One turning vector, and how many steps it has turned:
The counts run from 0 to 123.
[-9, -7, 8, 25, -13, -4, -13, -10, 31, 15, 3, -7, 12, -27, 6, -6, -10, -12, -18, 28, -6, -15, -1, 5, -19]
24
[6, 11, -14, -5, -6, -13, -20, -5, 1, -1, -9, -15, 21, -9, -4, -18, 13, -19, -4, -32, -5, -14, -16, 10, -24]
91
[14, 13, 3, -6, -10, -7, -22, -1, -4, 2, -12, -17, 27, -9, 1, -12, 18, -20, 5, -13, -16, -13, -12, 19, -12]
89
[3, 23, -6, -1, -2, -9, -6, 43, 6, 8, -9, -2, 9, 6, -11, -13, 13, 9, 9, -5, -17, -36, -8, -2, 4]
68
[8, -23, 1, 14, 6, -7, -15, -8, -1, 11, 9, -12, 9, -22, 3, -4, -4, -19, -6, -18, -22, -2, -5, 26, -25]
100
[-3, 8, -3, 2, 17, -8, -17, 14, 6, -2, -9, -3, 21, 1, -6, -9, 20, -22, -4, -12, -12, -33, 22, 25, -3]
78
[11, -11, -1, 1, -9, 3, -11, 2, 19, 14, -3, -7, 10, -3, -10, -17, -22, 10, -1, -25, -11, 2, -33, 0, -30]
109
[3, 6, 11, 23, -13, 3, -9, -13, 33, 18, 0, -5, 17, -25, 3, -2, -7, -13, -13, 24, -10, -10, 4, -1, -15]
25
[-6, 6, 1, 6, 15, -11, 4, 36, 5, 15, 5, -2, -9, -2, -8, -10, 3, 10, 11, 1, -14, -38, 14, 7, 3]
62
[-6, -12, -12, 9, 10, -14, -23, -12, 2, 3, 3, -14, 8, -6, -3, -10, -2, -17, -8, -38, -10, -13, -4, 19, -26]
97
[-12, -11, 13, 12, 14, -17, 16, -3, 4, 36, 9, 4, 1, -29, -1, 21, -10, 1, -16, 7, -7, -20, -6, 10, -16]
41
[-21, -10, 3, 30, -9, -7, -12, -7, 29, 12, 13, -7, 9, -23, 10, -5, -10, -8, -27, 22, -9, -18, -8, -1, -20]
23
[-8, 6, 4, 5, 11, -12, 11, -17, 13, 40, -3, 8, 11, -25, -11, 9, -7, -1, -10, -8, 2, -21, 7, -5, -20]
38
[-2, 2, 16, 5, -18, -3, -2, -14, 25, 28, -13, 0, 23, -23, 3, 6, -3, -4, -11, 14, 0, -8, -16, -6, -17]
30
[-7, -21, -8, 8, 7, -17, -18, -10, -5, 3, 4, -16, 2, -12, 5, -11, -10, -13, -15, -30, -5, -12, -14, 21, -29]
98
[-32, -5, 13, 2, -13, -10, -25, -7, 29, 14, -3, -6, 7, 4, 1, -27, -1, -8, -16, -7, 12, -17, 7, -6, -26]
16
[-1, -24, -3, 14, 6, -10, -18, -5, -5, 6, 8, -10, 8, -15, 8, -3, -6, -21, -9, -20, -16, -5, -15, 27, -27]
99
[7, 10, 26, -3, -26, 2, -22, -3, 18, 2, 12, -12, -1, -1, 5, -26, 10, -8, 6, 14, -14, -17, 9, 10, -23]
8
[2, 10, 14, -12, -5, 1, -6, 39, 6, 4, -26, 2, 26, 10, -7, -9, 22, -4, 2, 0, -11, -30, 1, 11, 3]
71
[25, -15, 4, 4, -7, 9, -14, -4, 9, 13, 1, -13, 9, -18, -10, -10, -10, -2, 8, -10, -24, 6, -22, 19, -29]
106
[5, 17, -4, 19, -9, 1, -5, -17, 30, 17, 5, -4, 13, -27, -5, -4, -6, -3, -9, 20, -10, -15, 1, -10, -26]
26
[-4, -30, 7, 8, 7, 13, -9, 3, 20, 12, 1, 3, 11, 3, -8, 4, -23, 16, -17, -23, -3, -9, -15, 20, -19]
116
[1, 9, 33, -8, -24, -4, -23, -3, 15, -4, 15, -8, -3, -5, 11, -21, 10, -10, 0, 15, -18, -19, 0, 20, -22]
7
[-16, 7, 2, 16, -3, -4, -19, -15, 38, 14, 10, -12, 5, -14, 5, -16, -8, -4, -18, 3, 3, -15, 17, -5, -26]
21
[-5, 0, -10, -3, -12, -17, -25, -2, -9, -2, -16, -15, 22, -5, 4, -14, 9, -16, -8, -33, -1, -14, -23, 11, -23]
92
[-9, 1, 26, -10, -22, 4, -25, -15, 27, 14, -4, -4, 11, 0, 3, -23, 5, -10, -2, -4, 7, -14, 15, -6, -25]
14
[0, -3, 6, 7, 5, -8, 1, 47, 6, 6, 0, 4, -3, 3, 1, 1, 7, 4, 4, 12, -21, -35, -2, 12, 3]
64
[7, 12, -1, 4, 1, -17, 17, 3, 1, 40, 11, 1, 0, -24, -4, 5, -12, 12, -1, 0, -12, -30, -20, -7, -10]
45
[5, 21, -3, 10, 4, -8, -14, 8, -4, -11, 3, -6, 21, -9, 1, -7, 17, -26, -3, 3, -28, -23, -1, 27, -9]
83
[-8, -5, 12, 1, 10, -6, 10, -19, 14, 42, -5, 10, 24, -23, -3, 15, -3, -1, -9, -6, 8, -11, 3, 0, -15]
37
[-2, 7, 7, 3, 15, -7, 5, 29, 7, 25, 6, 1, -3, -10, -12, -2, 6, 7, 14, -1, -19, -38, 23, 9, -3]
61
[-12, -6, 4, 9, 12, -17, 13, -4, 9, 35, 8, 1, 2, -27, -2, 21, -11, 3, -15, -2, 6, -25, -12, -3, -13]
40
[-4, 12, 16, -5, -26, -3, -28, -2, 22, 2, 7, -5, 0, 4, 6, -35, 5, 2, 2, -7, -3, -18, -8, -3, -23]
10
[10, 14, 15, -3, 4, -1, -4, 38, 8, 15, -9, 1, 11, 2, -9, -8, 16, 2, 20, 12, -27, -35, 4, 9, 1]
66
[-2, 5, 32, -10, -2, -5, -14, -4, 10, -3, 24, -3, -11, -4, 13, -17, 6, -6, 0, -1, -10, -23, 20, 32, -17]
2
[-7, -13, 21, 2, 15, -5, 6, 34, 4, 24, -5, 7, -4, -2, 0, 10, 5, 3, 5, -3, -15, -33, 9, 17, -2]
59
[-10, 15, -5, -5, 7, -10, -13, 27, 8, 6, -22, 4, 26, 11, -10, -15, 19, -3, -2, -19, 0, -34, 11, 9, -8]
73
[-10, -2, 10, 20, 3, -1, -20, -20, 29, 18, 4, -3, 9, -14, 4, -12, -6, -10, -15, 7, 3, -12, 20, 2, -20]
20
[-10, 17, -1, -4, -9, -10, 3, -16, 25, 33, -10, 7, 25, -18, 1, 4, -7, 3, -11, -8, 17, -11, -15, -15, -20]
33
[-16, 5, 4, 3, -4, -15, 10, -12, 17, 32, -14, 9, 14, -16, -1, 7, -2, 1, -21, -3, 19, -14, -17, -8, -19]
34
[11, 3, 16, 3, -3, -11, 18, 10, -1, 35, 1, 4, -2, -23, -3, 14, -2, 5, 4, 8, -14, -23, -28, -2, -10]
47
[0, 6, 28, -4, -26, -9, -21, 2, 13, -5, 19, -8, -9, -2, 16, -20, 4, -3, -2, 13, -14, -18, -9, 14, -22]
6
[-11, 7, -10, 18, 9, -12, -13, 18, 2, -17, 5, -11, 14, -4, 3, -2, 15, -20, -13, 1, -18, -31, -5, 24, -12]
81
[3, -20, -4, -1, 4, 7, -10, -5, 21, 20, -4, 2, 16, 1, -12, -8, -18, 17, -8, -31, 3, -2, -4, 9, -24]
114
[-17, -11, 18, 13, -9, 0, -15, -12, 30, 14, -2, -5, 17, -10, 3, -10, -7, -16, -10, 10, 7, -16, 18, 9, -16]
19
[15, 9, 20, -13, -7, -8, 16, 8, -2, 45, -7, 4, 3, -19, -6, 11, 4, 7, 10, 6, -16, -22, -12, -1, -5]
48
[-3, -14, 8, -5, -5, -12, -17, -12, -3, 6, -17, -8, 27, -3, 4, -2, 8, -29, -5, -28, -4, -13, -12, 19, -28]
94
[-16, -14, 16, -3, 13, -13, 7, 38, 0, 23, -5, 5, -9, -1, -2, 8, 4, 6, 2, -7, -7, -38, 4, 11, -2]
58
[-8, 2, 1, 1, 16, -9, -17, 20, 7, -6, -17, 0, 26, 5, 1, 1, 26, -23, -10, -7, -8, -30, 15, 28, -3]
77
[3, 8, 6, 1, 2, -12, 17, 8, -3, 36, 9, -1, -3, -22, 2, 14, -7, 17, -2, 6, -14, -28, -25, -8, -8]
46
[-14, -2, 20, -7, -32, -11, -21, 3, 21, 2, -1, -8, -4, 3, 9, -32, 3, -4, -12, 2, 3, -17, -15, -2, -21]
11
[14, -27, 16, -12, -4, 16, -12, -2, 17, 25, -13, 5, 20, -1, -17, -5, -14, 6, 0, -25, -7, 9, -10, 14, -24]
112
[8, -24, 6, 8, 14, 14, -9, -5, 25, 17, 2, 8, 18, -5, -15, 11, -14, 10, -9, -11, -14, -4, 7, 18, -14]
118
[8, 8, 17, 8, 0, -1, 4, 38, 9, 14, 0, 4, 0, -5, -4, -5, 12, 1, 12, 13, -29, -34, -5, 11, 2]
65
[-6, 16, 0, 17, -17, -7, -1, -9, 25, 21, -4, -4, 21, -22, -1, -4, -13, 3, -13, 16, -2, -15, -27, -14, -20]
28
[1, 15, 6, -11, 0, -3, -11, 29, 2, 6, -25, 5, 25, 11, -11, -8, 29, -9, 10, -9, -9, -28, 9, 11, -5]
72
[8, 11, -1, -4, -7, -12, -18, 8, -8, -6, -14, -13, 29, -8, 0, -9, 20, -22, -3, -6, -21, -14, -22, 22, -20]
88
[-20, 3, -6, -4, 10, -15, -13, 38, 3, -6, -19, 3, 21, 12, 0, -6, 16, -11, -13, -15, -3, -30, -1, 16, 1]
75
[1, 23, 19, -11, -24, -3, -25, -3, 24, 3, 6, -15, -5, -2, 3, -31, 2, 3, 5, 1, -4, -15, -1, -1, -24]
9
[14, -16, -7, 17, -6, -4, -16, 1, 5, 8, 19, -15, 1, -20, -2, -7, -17, -7, 0, -16, -25, -3, -30, 14, -28]
104
[18, -10, -8, 15, 4, -2, -21, -19, 7, 13, 16, -17, 4, -17, -8, -10, -11, -9, 2, -23, -22, -8, -8, 15, -30]
102
[20, -20, 9, 15, -10, 2, -15, -3, 4, 13, 5, -11, 10, -12, -7, -8, -13, 0, 4, -12, -26, 1, -30, 16, -30]
105
[-9, 12, -16, 10, 16, -12, -15, 13, 7, -4, -5, -6, 16, 1, -8, -13, 15, -13, -4, -10, -13, -34, 15, 21, -6]
79
[1, 1, 18, -15, 11, -4, 9, 22, -2, 40, -11, 8, -2, -2, -13, 3, 5, 9, 9, -15, 0, -31, 16, -2, -3]
55
[0, 7, -2, 14, 6, -9, -14, 20, 0, -13, -2, -10, 21, -10, 2, -1, 21, -25, -8, 8, -24, -27, -6, 31, -7]
82
[5, -2, 13, 7, 9, -12, 13, -7, 2, 39, 6, 5, 4, -27, -1, 22, -8, -1, -1, 15, -13, -24, -3, 12, -11]
42
[-9, -1, 30, -11, -32, 0, -25, -2, 23, 9, -9, -6, 3, 4, 10, -21, 2, -4, -12, 10, 5, -10, -11, 1, -20]
12
[-3, 14, 19, -6, -4, -7, -15, -5, 16, 1, 28, -7, -13, -2, 5, -29, -1, -5, 2, -2, -11, -22, 19, 22, -19]
3
[-14, -8, 14, -2, 1, -12, 9, -9, 15, 33, -14, 9, 24, -20, 2, 16, -4, -2, -22, 0, 15, -12, -14, -3, -19]
35
[-3, 19, 7, -3, -8, -5, 4, -19, 23, 39, -14, 2, 26, -24, -11, 1, -5, 1, -9, 0, 10, -11, -3, -12, -20]
32
[-10, -4, 13, -9, 14, -10, 9, 24, 3, 33, -9, 8, -2, 0, -10, 1, -2, 14, 7, -21, 1, -30, 12, -1, -1]
56
[6, 16, -8, -11, -7, -11, -27, -6, -7, 3, -15, -13, 23, -10, -8, -16, 16, -17, 2, -22, -14, -14, -9, 10, -20]
90
[-7, -5, 32, -9, -29, 2, -23, -3, 22, 7, -8, -5, 14, -1, 4, -21, 9, -16, -5, 11, 5, -12, 2, 3, -27]
13
[-2, -7, 1, -2, 9, -10, -21, -17, -2, 10, -1, -13, 16, -10, -2, -12, 1, -18, -7, -37, -2, -10, 5, 15, -28]
96
[-3, -26, -2, 1, 7, 7, -12, 2, 24, 22, 1, 3, 8, 4, -20, -1, -23, 23, -14, -28, 2, -5, -9, 12, -25]
115
[1, -8, -4, -5, -4, -17, -19, -2, -5, 2, -18, -14, 24, -7, 5, -9, 8, -23, -8, -28, -3, -11, -20, 20, -28]
93
[8, -16, 7, -9, -1, 12, -11, -6, 21, 24, -10, 8, 18, 0, -20, -10, -14, 12, -1, -31, -2, 2, -4, 10, -25]
113
[17, 17, 14, -14, -7, -6, 12, 8, -1, 45, -4, 1, 3, -16, -12, 10, 5, 13, 16, -4, -15, -23, -10, -7, -5]
49
[-7, 10, 18, 0, -17, -15, -14, 1, 12, -4, 24, -8, -19, 2, 15, -24, -1, -3, -7, 3, -10, -23, -7, 17, -19]
5
[6, -16, 1, 4, 3, 14, -2, 8, 24, 10, 21, 9, 7, 0, -13, 13, -22, 24, -15, 6, -23, -6, -19, 21, -13]
122
[-2, -11, -7, 13, 8, 4, -6, 6, 27, 12, 20, 10, 3, -2, -14, 5, -27, 26, -18, -3, -17, -13, -11, 17, -19]
121
[1, 4, 11, 10, -17, -9, 0, -5, 27, 20, -3, 2, 25, -25, 3, 4, -3, 2, -17, 16, 1, -9, -31, -12, -17]
29
[-21, -5, 29, -13, 0, -11, -14, 1, 4, -9, 16, -1, -14, 6, 18, -17, 3, -2, -9, -7, 6, -20, 9, 30, -20]
0
[9, -23, 12, -8, -11, 14, -10, 3, 15, 22, -11, -2, 21, -1, -12, -2, -13, 6, -1, -21, -7, 5, -25, 13, -27]
111
[19, -6, 2, 2, -15, 8, -18, -7, 14, 21, 2, -12, 11, -12, -14, -14, -12, 4, 6, -22, -29, 4, -20, 7, -30]
107
[0, 7, 11, -16, -5, -15, 17, 22, 3, 35, -9, 4, -3, -4, -7, 3, 0, 18, 11, -11, -3, -31, -15, -12, -8]
51
[0, 19, -12, 6, -9, -16, -15, 12, -2, -7, 2, -14, 19, -6, 2, -16, 13, -16, -10, -12, -20, -28, -25, 15, -18]
86
[21, -6, -5, 0, -12, 6, -13, -4, 17, 19, -3, -8, 13, -5, -14, -19, -17, 8, 6, -23, -9, 0, -18, 5, -30]
108
[-17, -3, -2, 18, -7, -9, -9, -11, 30, 14, 11, -5, 6, -18, 5, -14, -19, -2, -20, 11, -1, -19, 1, -4, -21]
22
[9, 20, -1, -2, -2, -2, -2, 35, 8, 9, -5, -5, 8, 5, -9, -11, 12, 8, 14, 1, -22, -33, 5, -1, 2]
67
[-19, 15, -9, -4, 7, -16, -8, 31, 4, 0, -18, -2, 20, 17, -3, -13, 12, -7, -6, -18, -1, -35, 1, 11, -3]
74
[7, 15, 6, -16, 2, -10, 14, 12, 0, 42, -7, 2, 4, -10, -14, 2, 0, 17, 9, -10, -9, -23, -14, -9, -4]
50
[7, 11, 1, 6, 12, -11, 14, -4, -1, 41, 14, -1, -7, -27, -8, 10, -11, 13, 5, 5, -15, -31, -3, -4, -10]
44
[12, -23, 5, -6, -12, 8, -7, 7, 13, 12, -9, -3, 16, -3, -9, -1, -18, 13, -5, -29, -7, 7, -33, 7, -28]
110
[8, 25, -9, 11, 1, -14, -20, 6, 3, -8, -1, -11, 16, -13, -5, -13, 17, -21, 3, 0, -27, -28, 3, 18, -9]
84
[-8, -2, 32, -13, -4, -11, -12, -2, 6, -3, 19, -1, -9, 3, 18, -12, 4, -8, -4, 2, -5, -21, 16, 32, -25]
1
[7, 12, 11, 8, 12, -6, 16, -9, 4, 37, 9, 5, 0, -29, -7, 15, -9, 5, 3, 9, -14, -24, 3, 6, -12]
43
[-7, 17, 13, -3, -10, -12, -14, -1, 14, -9, 26, -10, -15, -5, 12, -29, 1, 4, 0, -2, -11, -24, 10, 12, -17]
4
[-3, 8, 9, -5, -8, -4, -2, 45, 6, 3, -20, 5, 21, 13, -5, -5, 19, -1, 3, 4, -10, -30, -12, 9, 3]
70
[17, -9, 8, 3, 4, 17, -5, 5, 24, 13, 18, 12, 10, -4, -16, 15, -9, 25, -11, 11, -26, -8, -14, 17, -12]
123
[-7, 9, -1, -2, -8, -9, -2, 44, 7, 5, -14, -1, 11, 10, -1, -17, 12, 8, 8, 0, -15, -34, -15, 1, 1]
69
[5, -13, -4, 10, 19, 15, -8, -4, 31, 17, 11, 4, 11, 0, -24, 3, -20, 17, -6, -11, -14, -14, 15, 17, -21]
119
[3, -6, -6, 8, 17, 15, -6, -4, 28, 14, 17, 8, 2, -1, -24, 1, -23, 26, -13, -13, -15, -12, 0, 14, -21]
120
[-24, -16, 18, 7, -11, -1, -18, -4, 31, 9, -5, -6, 14, -3, 10, -11, 1, -18, -20, 6, 8, -12, 10, 5, -26]
18
[0, -4, 21, -11, -1, -11, 17, 26, -4, 37, -13, 9, 1, -2, -1, 7, 1, 14, 2, -10, 0, -24, -26, -4, -5]
52
[-13, 0, -5, 8, 15, -14, 12, -14, 12, 36, 4, 2, 5, -24, -2, 11, -11, 7, -14, -7, 2, -26, -3, -2, -18]
39
[4, 15, 16, -2, -12, 3, 5, -16, 20, 32, -19, 0, 30, -23, -4, 3, -1, -2, -7, 12, 1, -6, -8, -8, -19]
31
[11, -14, -14, 16, 0, -7, -21, -9, 6, 8, 12, -15, -1, -20, -9, -14, -17, -2, -3, -21, -25, -10, -19, 12, -31]
103
[5, 15, -8, 7, -13, -16, -17, 8, -1, -11, -7, -13, 22, -13, 1, -8, 16, -21, -9, -8, -17, -19, -31, 16, -16]
87
[-29, -15, 17, 6, -8, -14, -17, -9, 28, 13, 3, -2, 9, 0, 9, -18, -2, -10, -23, 1, 16, -15, 5, -1, -22]
17
[18, -14, -2, 16, 6, 1, -21, -14, 0, 11, 11, -19, 2, -19, -4, -8, -4, -15, 2, -23, -24, -9, -3, 20, -30]
101
[-10, 1, -2, 8, 4, -13, 1, 40, 2, 14, 7, 1, -8, 1, -5, -3, 3, 10, 8, 1, -22, -40, -6, 10, 2]
63
[-11, -6, 14, -2, 6, -6, 8, -15, 13, 39, -15, 7, 21, -24, 2, 19, -2, -6, -15, 2, 11, -13, -1, 3, -16]
36
[-12, 13, -14, 14, 16, -17, -13, 17, -2, -12, 3, -6, 8, 1, 1, -9, 10, -13, -13, -8, -11, -38, 7, 20, -11]
80
[0, -2, 24, -15, 9, -5, 14, 23, -1, 38, -19, 7, 10, -5, -9, 9, 10, 6, 16, -11, -6, -27, 6, 5, 0]
54
[-3, -33, 8, 3, 13, 16, -3, -4, 22, 17, 4, 11, 15, 3, -18, 9, -22, 12, -13, -12, -14, -5, 1, 25, -18]
117
[2, 19, -9, 14, -16, -5, -7, -15, 30, 23, 0, -6, 13, -22, 0, -13, -12, 7, -9, 9, 1, -12, -15, -14, -24]
27
[11, 24, -17, 9, -2, -14, -20, 6, 6, -7, 5, -16, 16, -12, -4, -19, 11, -18, -1, -13, -22, -27, -10, 18, -18]
85
[-13, -6, 2, -1, 9, -14, -11, 26, 7, -10, -14, 0, 22, 6, 5, -1, 19, -14, -13, -3, -1, -33, 2, 28, -5]
76
[-4, -4, 19, 4, 18, -1, 5, 30, 3, 28, 0, -1, -6, -2, -11, 4, 9, 1, 14, -1, -21, -30, 24, 12, 3]
60
